In the data rows, 128 means zero.
Here is a table of points, one per row:
(036, 138, 222, 131, 129, 100, 137, 072, 133, 086, 162, 100, 138, 125, 190, 160, 183, 149, 114, 120, 078, 100, 227, 146, 162, 161, 138, 103, 112, 145, 138, 128, 141)
(122, 147, 144, 119, 134, 133, 181, 093, 170, 108, 115, 112, 124, 144, 151, 152, 158, 144, 140, 000, 110, 150, 208, 129, 143, 113, 133, 146, 148, 156, 107, 136, 146)
(151, 150, 188, 113, 133, 118, 188, 122, 176, 120, 128, 119, 124, 134, 167, 149, 154, 145, 119, 067, 126, 128, 178, 132, 117, 126, 151, 126, 118, 161, 104, 127, 171)
(161, 150, 207, 112, 135, 114, 196, 138, 171, 134, 129, 123, 125, 130, 170, 147, 157, 148, 109, 121, 134, 128, 154, 132, 108, 131, 167, 111, 101, 161, 105, 122, 188)
(170, 149, 190, 116, 144, 143, 239, 134, 122, 167, 145, 126, 124, 135, 156, 132, 148, 151, 113, 148, 148, 183, 124, 123, 126, 128, 164, 114, 092, 163, 094, 134, 187)
(159, 141, 162, 117, 156, 130, 201, 120, 113, 156, 153, 129, 127, 132, 138, 144, 153, 145, 113, 133, 144, 219, 123, 133, 131, 140, 150, 122, 108, 090, 110, 139, 180)
(156, 133, 168, 119, 142, 108, 157, 127, 134, 130, 123, 129, 136, 124, 134, 155, 142, 129, 111, 106, 141, 172, 136, 150, 120, 151, 142, 121, 131, 000, 124, 140, 162)
(143, 133, 132, 127, 090, 085, 151, 117, 144, 090, 173, 129, 138, 120, 131, 160, 157, 133, 104, 106, 128, 161, 119, 151, 122, 154, 137, 114, 131, 020, 135, 141, 166)
(150, 135, 168, 132, 000, 159, 153, 121, 121, 125, 148, 135, 133, 124, 147, 133, 127, 142, 121, 101, 134, 131, 106, 140, 134, 128, 132, 117, 125, 072, 123, 155, 153)
(148, 139, 095, 146, 033, 105, 125, 092, 128, 101, 188, 133, 140, 119, 145, 146, 159, 146, 108, 113, 139, 188, 101, 145, 129, 140, 131, 103, 105, 124, 131, 150, 146)
(159, 141, 079, 141, 071, 101, 105, 086, 131, 121, 157, 131, 143, 120, 152, 159, 173, 150, 103, 128, 147, 180, 109, 144, 111, 135, 168, 092, 092, 129, 136, 140, 138)
(176, 143, 119, 122, 088, 154, 099, 092, 112, 185, 098, 130, 136, 124, 162, 162, 154, 152, 116, 128, 161, 169, 123, 138, 109, 122, 193, 102, 092, 101, 122, 143, 106)
(171, 145, 091, 135, 107, 111, 100, 085, 130, 151, 126, 126, 144, 118, 163, 166, 167, 151, 107, 126, 158, 151, 110, 142, 111, 127, 186, 088, 087, 119, 124, 141, 089)
(164, 146, 109, 149, 123, 099, 113, 085, 136, 138, 153, 124, 149, 111, 169, 151, 150, 146, 114, 105, 160, 149, 088, 146, 140, 135, 135, 089, 088, 118, 105, 156, 037)
(165, 147, 126, 147, 130, 101, 120, 091, 137, 144, 148, 122, 150, 109, 173, 151, 143, 145, 116, 102, 162, 125, 083, 146, 146, 132, 137, 086, 089, 110, 098, 158, 007)
(173, 147, 165, 129, 124, 149, 120, 099, 115, 183, 124, 124, 140, 112, 176, 150, 122, 144, 129, 099, 167, 132, 094, 140, 149, 127, 140, 104, 096, 087, 087, 165, 000)
(080, 138, 067, 146, 182, 236, 109, 111, 138, 125, 206, 132, 136, 144, 139, 058, 090, 225, 124, 075, 108, 046, 115, 119, 127, 114, 161, 121, 028, 052, 154, 131, 185)
(109, 158, 119, 100, 182, 219, 069, 137, 189, 106, 209, 122, 165, 125, 167, 108, 074, 203, 089, 114, 112, 114, 080, 164, 139, 105, 104, 129, 106, 137, 137, 113, 178)
(124, 158, 174, 095, 154, 165, 075, 138, 172, 101, 190, 115, 181, 098, 078, 103, 073, 172, 087, 119, 112, 126, 112, 166, 144, 009, 153, 119, 134, 134, 139, 108, 144)
(117, 161, 146, 121, 152, 185, 105, 097, 160, 102, 143, 107, 155, 023, 018, 104, 105, 147, 111, 122, 119, 131, 114, 146, 161, 093, 168, 125, 143, 133, 127, 121, 145)
(120, 168, 086, 130, 159, 194, 130, 138, 143, 120, 106, 119, 165, 000, 127, 117, 127, 095, 115, 142, 128, 100, 137, 138, 169, 105, 122, 114, 133, 136, 137, 151, 176)
(123, 171, 108, 112, 136, 154, 127, 103, 159, 112, 126, 117, 167, 088, 127, 123, 000, 094, 110, 153, 131, 139, 168, 058, 165, 157, 155, 091, 144, 136, 140, 158, 147)
(117, 174, 125, 070, 152, 158, 115, 073, 165, 088, 102, 152, 169, 165, 094, 096, 132, 114, 123, 169, 144, 107, 105, 040, 205, 143, 163, 103, 177, 137, 141, 173, 153)
(126, 169, 111, 102, 150, 154, 120, 099, 157, 106, 137, 137, 131, 169, 140, 108, 105, 000, 196, 161, 128, 115, 131, 145, 159, 073, 131, 089, 121, 122, 140, 166, 156)
(130, 163, 122, 033, 145, 136, 099, 138, 140, 101, 140, 165, 111, 131, 127, 126, 165, 096, 255, 161, 140, 100, 111, 140, 160, 124, 133, 103, 153, 130, 138, 121, 146)
(118, 159, 121, 118, 125, 091, 116, 101, 109, 118, 084, 143, 113, 115, 112, 143, 045, 147, 255, 133, 136, 138, 108, 146, 150, 123, 101, 122, 081, 140, 138, 079, 157)
(146, 135, 107, 113, 142, 125, 145, 136, 076, 000, 085, 142, 101, 124, 143, 141, 086, 140, 179, 163, 138, 121, 097, 149, 114, 123, 142, 191, 105, 140, 124, 113, 104)
(114, 000, 098, 068, 131, 117, 133, 121, 114, 093, 113, 125, 100, 104, 138, 126, 104, 154, 166, 168, 119, 133, 127, 115, 151, 074, 135, 129, 125, 125, 099, 145, 121)
(119, 043, 107, 114, 130, 081, 115, 091, 131, 115, 055, 114, 091, 123, 141, 121, 089, 126, 100, 163, 114, 113, 090, 126, 148, 076, 099, 176, 083, 126, 118, 142, 146)
(118, 109, 105, 088, 130, 086, 103, 088, 108, 149, 078, 107, 039, 120, 132, 136, 103, 123, 072, 148, 107, 101, 075, 121, 138, 101, 091, 195, 108, 132, 123, 138, 141)
(108, 128, 113, 101, 132, 123, 098, 125, 101, 128, 115, 088, 000, 113, 106, 110, 103, 114, 075, 118, 107, 127, 085, 118, 113, 139, 108, 087, 139, 139, 119, 125, 107)
(112, 161, 107, 084, 142, 067, 104, 083, 008, 130, 084, 124, 088, 117, 139, 079, 110, 139, 072, 109, 088, 095, 080, 096, 020, 081, 055, 053, 191, 130, 082, 118, 134)
(106, 107, 111, 099, 121, 141, 137, 143, 114, 128, 110, 066, 145, 144, 101, 114, 134, 090, 123, 133, 116, 128, 122, 109, 128, 140, 087, 120, 092, 134, 125, 085, 106)
(119, 117, 100, 000, 107, 109, 121, 163, 125, 149, 140, 128, 143, 118, 121, 071, 134, 111, 122, 125, 113, 131, 152, 096, 108, 155, 098, 170, 103, 132, 129, 107, 082)
(111, 129, 128, 087, 114, 124, 118, 139, 139, 079, 070, 124, 138, 137, 101, 024, 149, 088, 117, 118, 124, 150, 127, 114, 113, 149, 085, 136, 051, 133, 132, 103, 091)
(107, 115, 100, 083, 121, 150, 139, 147, 116, 120, 108, 052, 149, 154, 091, 164, 131, 083, 115, 130, 118, 111, 122, 111, 119, 140, 086, 116, 091, 131, 129, 074, 105)
(107, 101, 131, 160, 131, 136, 116, 143, 119, 132, 117, 140, 133, 130, 116, 137, 139, 088, 126, 128, 110, 129, 102, 078, 140, 129, 091, 123, 106, 134, 111, 072, 127)
(118, 101, 126, 166, 133, 129, 112, 152, 124, 128, 129, 175, 127, 128, 125, 147, 133, 087, 122, 123, 107, 123, 110, 062, 132, 125, 116, 127, 127, 132, 108, 060, 126)
(124, 091, 122, 171, 133, 127, 112, 154, 131, 127, 134, 199, 125, 123, 140, 133, 129, 094, 124, 117, 103, 127, 109, 055, 129, 125, 131, 132, 156, 131, 099, 060, 124)
(132, 119, 125, 163, 133, 125, 098, 152, 115, 131, 151, 191, 119, 124, 135, 145, 129, 080, 128, 124, 105, 124, 133, 050, 118, 116, 138, 170, 136, 130, 110, 082, 126)
(132, 119, 125, 150, 132, 129, 097, 144, 125, 135, 127, 151, 125, 130, 134, 142, 134, 096, 132, 137, 113, 120, 122, 082, 125, 131, 129, 165, 141, 130, 115, 063, 131)
(127, 114, 117, 139, 130, 141, 115, 135, 114, 139, 126, 093, 132, 138, 128, 138, 133, 103, 141, 145, 115, 121, 120, 104, 129, 135, 122, 161, 146, 132, 118, 072, 128)
(128, 119, 120, 122, 126, 131, 118, 133, 106, 142, 134, 077, 128, 134, 125, 090, 137, 111, 155, 155, 119, 131, 137, 115, 130, 139, 132, 165, 141, 133, 125, 081, 119)
(136, 117, 109, 141, 129, 132, 123, 139, 120, 139, 127, 055, 132, 146, 133, 121, 129, 115, 156, 155, 119, 116, 124, 124, 131, 136, 141, 158, 173, 130, 123, 067, 128)
(142, 126, 125, 140, 127, 106, 109, 146, 130, 140, 131, 083, 122, 134, 140, 066, 138, 123, 169, 160, 122, 124, 136, 124, 135, 139, 153, 161, 167, 129, 129, 070, 127)
(143, 114, 116, 173, 129, 098, 124, 145, 144, 141, 120, 069, 131, 140, 152, 060, 131, 132, 173, 153, 119, 123, 112, 131, 148, 132, 154, 153, 202, 127, 122, 067, 135)
(140, 139, 126, 181, 138, 121, 108, 173, 121, 124, 165, 054, 122, 144, 146, 102, 139, 069, 177, 145, 115, 131, 136, 092, 122, 094, 126, 190, 156, 128, 122, 181, 136)
(136, 146, 137, 164, 137, 110, 077, 215, 139, 103, 117, 044, 138, 154, 118, 142, 159, 175, 185, 145, 134, 126, 131, 016, 140, 127, 115, 144, 159, 139, 135, 208, 151)
(097, 078, 132, 145, 143, 071, 127, 188, 072, 162, 126, 148, 154, 161, 081, 136, 113, 101, 104, 061, 195, 088, 123, 202, 123, 185, 182, 128, 132, 186, 124, 180, 168)
These points spread out most along one direction. Take the direction at right angles to it along which they spread out most. Go by this last direction. Where along it does each point below lie, from 0 to 99? 50 is the average, and the first point above lies past it. One standard deviation of the points above along it is 16.
(108, 085, 149, 145, 142, 106, 111, 161, 080, 158, 120, 160, 146, 157, 111, 133, 120, 107, 103, 094, 182, 110, 129, 201, 110, 183, 153, 151, 149, 176, 149, 175, 154) 42
(095, 064, 157, 151, 136, 141, 112, 145, 125, 149, 107, 161, 137, 149, 132, 129, 125, 116, 116, 121, 171, 133, 135, 187, 071, 169, 138, 130, 170, 158, 166, 166, 131) 43
(126, 090, 147, 153, 146, 145, 127, 115, 088, 151, 127, 172, 134, 146, 131, 131, 137, 134, 114, 121, 154, 152, 131, 168, 119, 161, 081, 147, 179, 158, 207, 155, 115) 43
(214, 092, 145, 153, 136, 125, 156, 127, 130, 148, 125, 161, 118, 141, 091, 135, 124, 134, 114, 128, 152, 076, 155, 145, 086, 147, 090, 123, 143, 151, 224, 144, 102) 42
(219, 108, 152, 158, 141, 115, 165, 114, 096, 155, 142, 164, 119, 141, 080, 131, 129, 140, 112, 123, 147, 083, 143, 139, 130, 150, 064, 135, 137, 157, 236, 145, 099) 42
(147, 066, 130, 161, 140, 143, 159, 123, 139, 141, 122, 160, 125, 138, 114, 135, 132, 142, 127, 127, 150, 131, 145, 140, 081, 135, 076, 087, 174, 144, 223, 139, 093) 43
(000, 145, 142, 161, 122, 120, 184, 120, 156, 166, 127, 156, 129, 125, 105, 156, 134, 135, 145, 154, 162, 132, 115, 125, 013, 125, 132, 154, 149, 135, 198, 152, 083) 44
(056, 173, 104, 157, 117, 117, 164, 188, 122, 154, 099, 173, 114, 160, 139, 143, 138, 157, 096, 144, 173, 137, 164, 161, 172, 102, 114, 148, 176, 129, 165, 119, 108) 48
(093, 167, 110, 164, 117, 109, 140, 189, 137, 147, 109, 168, 108, 161, 109, 134, 132, 156, 101, 163, 176, 117, 219, 160, 157, 100, 115, 131, 145, 125, 110, 120, 116) 49
(115, 137, 120, 171, 127, 149, 137, 126, 160, 136, 141, 162, 126, 156, 065, 135, 137, 154, 133, 172, 166, 100, 204, 161, 111, 153, 069, 143, 153, 137, 000, 151, 126) 50
(120, 143, 108, 158, 124, 130, 162, 173, 140, 154, 116, 172, 149, 151, 111, 140, 125, 145, 138, 146, 000, 125, 134, 173, 140, 154, 128, 134, 157, 143, 085, 176, 102) 49
(130, 151, 116, 160, 135, 126, 094, 160, 137, 136, 100, 152, 134, 159, 079, 159, 152, 154, 131, 166, 000, 137, 199, 157, 129, 143, 134, 120, 109, 135, 114, 158, 120) 52
